A: rows in several groups, each row roughly a mix of its group's directions:
A (104 x 10):
[[-16  13 -11 -12  54  27 -24 -38  50   0]
 [  0  14  34  17 -31 -63 -10 -35   4  30]
 [ -2 -20  25 -47 -38  44   4 -34 -15  28]
 [  1  23  -8 -29  16 -44 -26  44  47 -18]
 [-17 -13 -60   1  29  14  34  30  34 -22]
 [ 15   3 -45 -23  -1 -19   5 -46  26  53]
 [-31  37 -10 -36  43 -14  10  16  52  -1]
 [ 27 -29  36   8 -43 -26  21   8 -40  35]
 [ 30   7  64 -22  34  12 -21  36  10  -9]
 [-43  39  -1 -10  43  21  21 -19  40  25]
 [-23 -22 -51 -14  26  48   5  23  -1 -37]
 [-52  25 -22  -9  40   4  19 -19  47  21]
 [ 48  -1   8  -7 -27 -31 -43  41  -8 -33]
 [ 34 -12 -24 -18 -18 -42 -18  50   0 -41]
 [-43  17 -36  -2  -6  32  -3  -4  30 -58]
 [  9  26  32  26  39 -46 -11   8  10 -48]
 [-16 -32 -16 -21 -39  47  32  -7 -20  41]
 [ 23  20  -6  28  16 -58 -57  -4  12  -5]
 [ 19   2  27  18   6 -62 -51 -28   0  -7]
 [ 34 -18  -4  -6 -30 -48 -44  31 -10 -33]
 [-43  25  14 -23  46  20  35 -14  29  27]
 [ -8 -31 -20 -34 -38  45  13 -14 -17  46]
 [ 25 -25  33   2 -47 -31  25  10 -42  29]
 [ 25 -10  -6  38 -40  26 -24 -35 -49  -8]
 [ 30 -27  31  37 -40   8 -34 -19 -40   6]
 [ 31 -26  19   8 -51 -20  21  21 -45  28]
 [ 22  27  26 -15  49 -24 -16   9 -33  48]
 [ 30  25  48  -1 -19 -38   1 -13  11  53]
 [ 13 -45 -26  42 -39  11   3 -26 -44   0]
 [ -2  20 -15  -9 -25 -40  40 -21  41  47]
 [-19 -18 -43 -21  31  51  13  32  10 -32]
 [ 39  22  65 -20  13  -3   2  30  21  25]
 [-29 -15 -25  19   6  -2 -23 -14 -23 -74]
 [ -3   0 -58 -12  -1 -50 -18  25  27 -34]
 [  1 -11  33 -40 -41  39   0 -25 -30  35]
 [-43   4   1  11  23  46 -19 -41  46  -3]
 [-13 -22 -33 -24 -18  49  29  26 -27  39]
 [-10 -57  -7  45 -23  10  14 -33 -27  28]
 [-18 -38 -12 -26 -38  47  33 -25  -2  29]
 [-31  26 -28  -6  46  28 -23 -15  43 -28]
 [ 25  24  -3  -9 -38   7 -58 -29   4  41]
 [-53  18 -11 -24  43 -13  20  -8  47  15]
 [ 29  29  41 -28  25 -37  -4  -2  45 -23]
 [-15  10  11 -34  30 -37   3  46  52   4]
 [ 28  32  49 -18  16 -44  -5  -2  37 -27]
 [ 40 -20  24   9 -27 -25  14  25 -47  41]
 [ 29 -13 -20 -12 -20 -53 -31  43   5 -34]
 [-52   4  25  14  18  36 -15 -47  32  11]
 [ 33  12 -25 -14  14 -37 -29 -63  18   4]
 [-46  -7  20  18  13  39 -12 -48  41   8]
 [-33  14  -8   2  41  41 -25 -36  46  -4]
 [ 15 -40 -28  40 -40  10  -3 -27 -47  -5]
 [ 27 -27  49   6 -13 -29  11  -8 -29  53]
 [-18  16   1  -8  57  26 -29 -38  43  13]
 [  9  -5   7  12 -47 -31  21  44 -53  -8]
 [-22 -26 -37  -5  26  51  -5  26 -15 -45]
 [-36  -2 -40  24 -14 -12  16 -10 -10 -67]
 [-13 -18 -75  -5  14  17 -12 -30  -6 -33]
 [ 30  32  26 -27 -11  -6 -66 -29   7   7]
 [ 18  46  -4  23  28 -29 -34   2  40 -38]
 [-28   0 -44  21 -15 -35  -4 -44  -6 -46]
 [ 29  25  47  -2  -3 -36 -56 -22 -14   2]
 [-22 -33 -38 -25 -19  50  41   3   2  23]
 [-22 -35 -47  -5  -3  27  43  34 -20  25]
 [-18  -1  24  14  35 -10  45   6  21 -62]
 [ -3 -51  16  46 -26  14   4 -33 -27  34]
 [ 29  36  38  -8 -15 -13 -59 -33   7   5]
 [ 44 -10  -3  -7 -30 -37 -39  38 -11 -36]
 [ 26  15  70   4  -7  41  -7  -8 -28  17]
 [ 23   1  66  -1  25  14 -33  32 -15 -28]
 [-40  36  29 -15  42  17  11 -20  37  30]
 [-28 -10 -57  13  -1 -13 -10 -38  -7 -52]
 [-37  31  28 -30  46  11  25  -4  36  24]
 [ 50  10  -3 -25  24 -21 -36 -47  13  29]
 [-29  -7 -43  23  -8 -17 -11 -34 -16 -60]
 [-29  25 -21 -36  41  -7  37  24  43   0]
 [ 46 -14  34 -12   9 -17   0  -7 -25  64]
 [-20  51  47 -12  32  26 -13 -23  22  23]
 [-13 -31 -20 -41 -31  52  20 -13  -7  35]
 [-31 -40 -47  16   3  16  56  12  15  -2]
 [-32   5 -23  -1 -25  12  67  33  23  17]
 [-33  39 -42 -11  16  11  -7  14  13 -59]
 [-21 -12 -66  -2   3 -49  -9   9  28 -21]
 [-46  12   7  11  37  35 -24 -37  42   2]
 [-30 -39 -41   0 -11  33  53  19  -7  18]
 [-44  -3  18  26  22  41 -21 -39  36  18]
 [ 32   0   7 -10  25 -28 -60 -51  -4  -3]
 [-35  -7  17  19 -19  36  37  58 -17 -14]
 [-29  10 -20 -21  29 -46  -8  24  58   0]
 [-11  37 -45 -17  46  11 -20   9  26 -40]
 [-26  -5 -36  -4   7  46  54  17  31 -19]
 [-53   8  18  18  24  39 -20 -39  35   7]
 [-26 -10 -39  -3  -6  50  55  29   1  10]
 [ 14 -48  32  19 -57  -6  23  -9 -14  28]
 [-17 -22 -27 -29 -31  60  35  -8   8  25]
 [-45  -8   2  23 -19  24  37  49 -13 -36]
 [ 18  31  21  29  32 -54 -35   8   8 -31]
 [  3  21  15  18 -34 -65   1 -44   7  23]
 [ -7  29 -54 -24  16  10  -3  11  23 -58]
 [ 16  26  19  18  37 -49 -31  -1  23 -44]
 [ 22   5  22  21  -2 -29  -3  45 -58  35]
 [ 27  12  37 -34  24  24  20  48  31  25]
 [ 15 -36  51  10 -24  -3  10 -27 -12  55]
 [ -5  36 -50  -4  40  -1 -16  34   8 -44]]
the four rows of each list that fit no group, in list order (the others fit one group, some only roughly):
  * Z_780: [-29 -13 -15   3  15  30  70  28   5 -26]
  * Z_159: [ -1 -40 -31  28 -13 -19 -43  26 -31 -37]
  * Z_257: [-20 -34 -32   6  -2   9  39  62  11 -24]
  * Z_469: [ 45   7  45 -31  29  13  -9  15  15  46]
  * Z_359: [  6  42  22  19   9 -12 -17 -26  53 -47]
  * Z_282: [-28 -21 -62   4  10   0 -22 -32  -9 -44]
  * Z_906: [-17 -38 -67   7 -26 -16  -2   6  20 -34]
  * Z_975: [ 25  19   1  14  -9 -49 -65 -14   2  27]
  * Z_785: [  1 -14  30  42   1  -1   2 -42  -9  64]
  * Z_152: [ 20 -37 -50  25 -40 -35 -14  16  -7 -25]
  * Z_356: [ 21 -33 -33  47 -44  -4 -15 -27 -32  -1]
  * Z_659: [  5 -17   8   5 -62 -31  40  21 -36 -18]
  * Z_16: [-47 -16 -45  24   3  -1   6 -55  14  21]

Z_159; Z_257; Z_906; Z_785
  * Z_994: [ -3   2 -54 -19  -9   4   2   6  28 -67]
  * Z_589: [ -8 -12  70  -6 -22  23 -17  -9  24  41]
  * Z_81: [ 32  22 -46 -19  27 -32   4  41  -3 -36]
  * Z_567: [ 44 -23  -6  14 -13 -16 -49  36 -19 -40]
  * Z_593: [ 36  14  11  14  25   5  19  72  11 -25]
  * Z_265: [  5  31  13  41  25 -41 -28  -6  32 -42]
  * Z_23: [-23  -5 -13 -16  17  49  59  38 -10  -9]
  * Z_995: [-13  12  58  37 -38 -41  -3  -5 -23   6]
  * Z_828: [ 19  -2 -57 -39  33  39  20   4  25   3]
  * Z_110: [ 39 -33  34 -24  10   2  18  26  -6  57]
  * Z_497: [ 19  42  24  -2 -17  10 -43 -46  40  -5]

Z_589; Z_567; Z_593; Z_110
  * Z_901: [ 43  -7  35 -32  40  29 -25  14  -1  37]
  * Z_569: [-14   2  21  40 -42 -45 -19 -36 -31  11]
  * Z_874: [ -7  12 -49 -20  -7  19  -2  -4  40 -62]
  * Z_846: [ 14 -16  39  -1  24  52 -28  42 -31  -2]
  * Z_191: [ 41  14  51 -35  36   7 -16  22  26  16]
  * Z_378: [ 17 -13 -56 -38  33  45   9   6  23   0]
  * Z_551: [-35   6 -45  12 -28 -46  23 -38  20  -8]
  * Z_64: [ 24  17  47 -22 -29  -1 -45 -46  -6  17]
  * Z_875: [ -8 -15   7 -23 -24  52  29  27  13  53]
  * Z_729: [ -6  26  54   9 -40 -48 -10  23 -20 -10]
  * Z_290: [ 26  20  27 -23 -28 -10 -69  -2  14 -25]
  * Z_834: [ 47 -30  16  25 -30   5 -33 -38 -36   6]
  * Z_244: [ -3   4  48  31  18  13 -19 -11 -19  64]

Z_875; Z_729; Z_290; Z_834
  * Z_485: [-35   2 -54  -3 -18  -9  55  -1  33  -6]
  * Z_752: [ 49   8 -17 -33 -31  11  -8 -34  -3  52]
  * Z_40: [-30  25  -9   2  76 -26  14   5  23   3]
  * Z_858: [  5  37  71 -26  22  30   6  -1   2  18]
  * Z_289: [ 14   4 -61  -7 -11 -17  17 -48  25  36]
  * Z_827: [ 30  17  17  -7 -14 -35 -68 -31   0  15]
  * Z_935: [ -5 -27   6 -14 -55  21   0 -52  -3  40]
  * Z_392: [ -7  25 -12  14  56 -14  21  50   3 -40]
  * Z_816: [ 51  -8  -3 -11 -32 -21 -18  43 -32 -35]
  * Z_679: [ 43 -51 -10 -15 -50  23 -22  -7 -20  -8]
  * Z_959: [ -4 -44  25  24 -20  39 -35 -16 -44  16]

Z_752; Z_40; Z_679; Z_959
  * Z_287: [-36  -3  27  19 -17  56   5  28 -25 -40]
  * Z_250: [  5 -25 -15  14 -68 -15  29  28 -16 -32]
  * Z_221: [-27 -23 -15   4   8  22  73  28  12 -23]
  * Z_519: [ -2  26  66  22 -27 -49   2  10  -6  -5]
  * Z_557: [ 12  29  73   5  -6 -43  -7   0  16 -13]
  * Z_889: [  7  14  77  13   1 -37 -23   6   1 -21]
  * Z_621: [-31 -10 -49 -12  18  13 -20  30  -4 -58]
  * Z_829: [ 15  29 -50 -16  52   9 -27  24  18 -23]
  * Z_909: [-16 -40  51  39 -37   1   7 -20  -6  32]
  * Z_870: [ 19 -24  39  41   6 -50  17  25  -1 -33]
  * Z_394: [-30   7  18  18  15  34  22 -41 -44  41]

Z_287; Z_621; Z_870; Z_394
  * Z_812: [ -6  42 -29 -19  59  28 -33  -3  20  -3]
  * Z_377: [ 17 -33 -12  49  17  23   7 -22 -59   3]
  * Z_266: [ 13  30  10 -43  17 -33 -24  44  38 -23]
  * Z_665: [-35  -1   8  47 -22 -27  37 -35   6 -37]
  * Z_357: [ 17 -32 -54  36 -34 -24 -27  -5 -17 -21]
  * Z_745: [-29 -21 -32  10  37  50   9   0  -8 -48]
  * Z_129: [-15 -47 -40  45 -15  17  30 -27 -13  21]
  * Z_514: [ 28   4  61 -13  12  37 -11  -4   4  49]
  * Z_790: [ 22 -41 -43  32 -36 -21 -31  -4 -23 -22]
  * Z_527: [ -7 -21 -63 -29  39  38 -16  -9   7 -13]

Z_377; Z_665; Z_745; Z_514
  * Z_548: [  6  24 -18  42  60 -27 -10   7  18 -36]
  * Z_930: [ 20  -8  -1  18 -16 -47 -62 -35   6  23]
  * Z_861: [-11  26 -52 -10  -3  -4   7  33   3 -63]
  * Z_271: [-14  17 -19  26  37   4  42  51  10 -37]
  * Z_560: [ -9   4 -23 -18 -22  70  33  14  -6  34]
  * Z_176: [ 17  -1   2 -17 -43 -51 -27  49   7 -23]
  * Z_313: [-14 -29 -47  -1 -12  48  13  12 -23  47]
  * Z_605: [  4  48  71   5  -7  -7 -23 -12  24  -8]
  * Z_720: [ 19  48  44 -23   0 -33 -40 -16  -9  25]
  * Z_672: [-18 -18 -31  -3  29  16  55  49   5 -24]

Z_548; Z_176; Z_605; Z_720
  * Z_213: [-38   8 -22  10  48  40 -31 -39  11 -15]
  * Z_592: [  8 -32 -10 -14 -20  54   3 -16 -29  54]
  * Z_517: [  0  35 -62   6  24   3 -13   4   1 -54]
  * Z_810: [ 44   2  17 -32  23   3 -24 -12  17  63]
  * Z_299: [  5 -24 -17   2 -68  -5  25  28 -15 -41]
  * Z_482: [ 11 -16  19 -33 -47  34 -23 -37 -15  38]
  * Z_421: [-26 -31 -76  21  -8 -19  21  -9   7  -1]
  * Z_865: [-42   9 -64  29  -8 -15  24 -23  25   3]
  * Z_229: [-46  -8 -10  27 -18   2  15  14 -18 -68]
  * Z_108: [ 37 -13  47 -20  24  17 -42  13 -15  40]

Z_213; Z_592; Z_517; Z_865
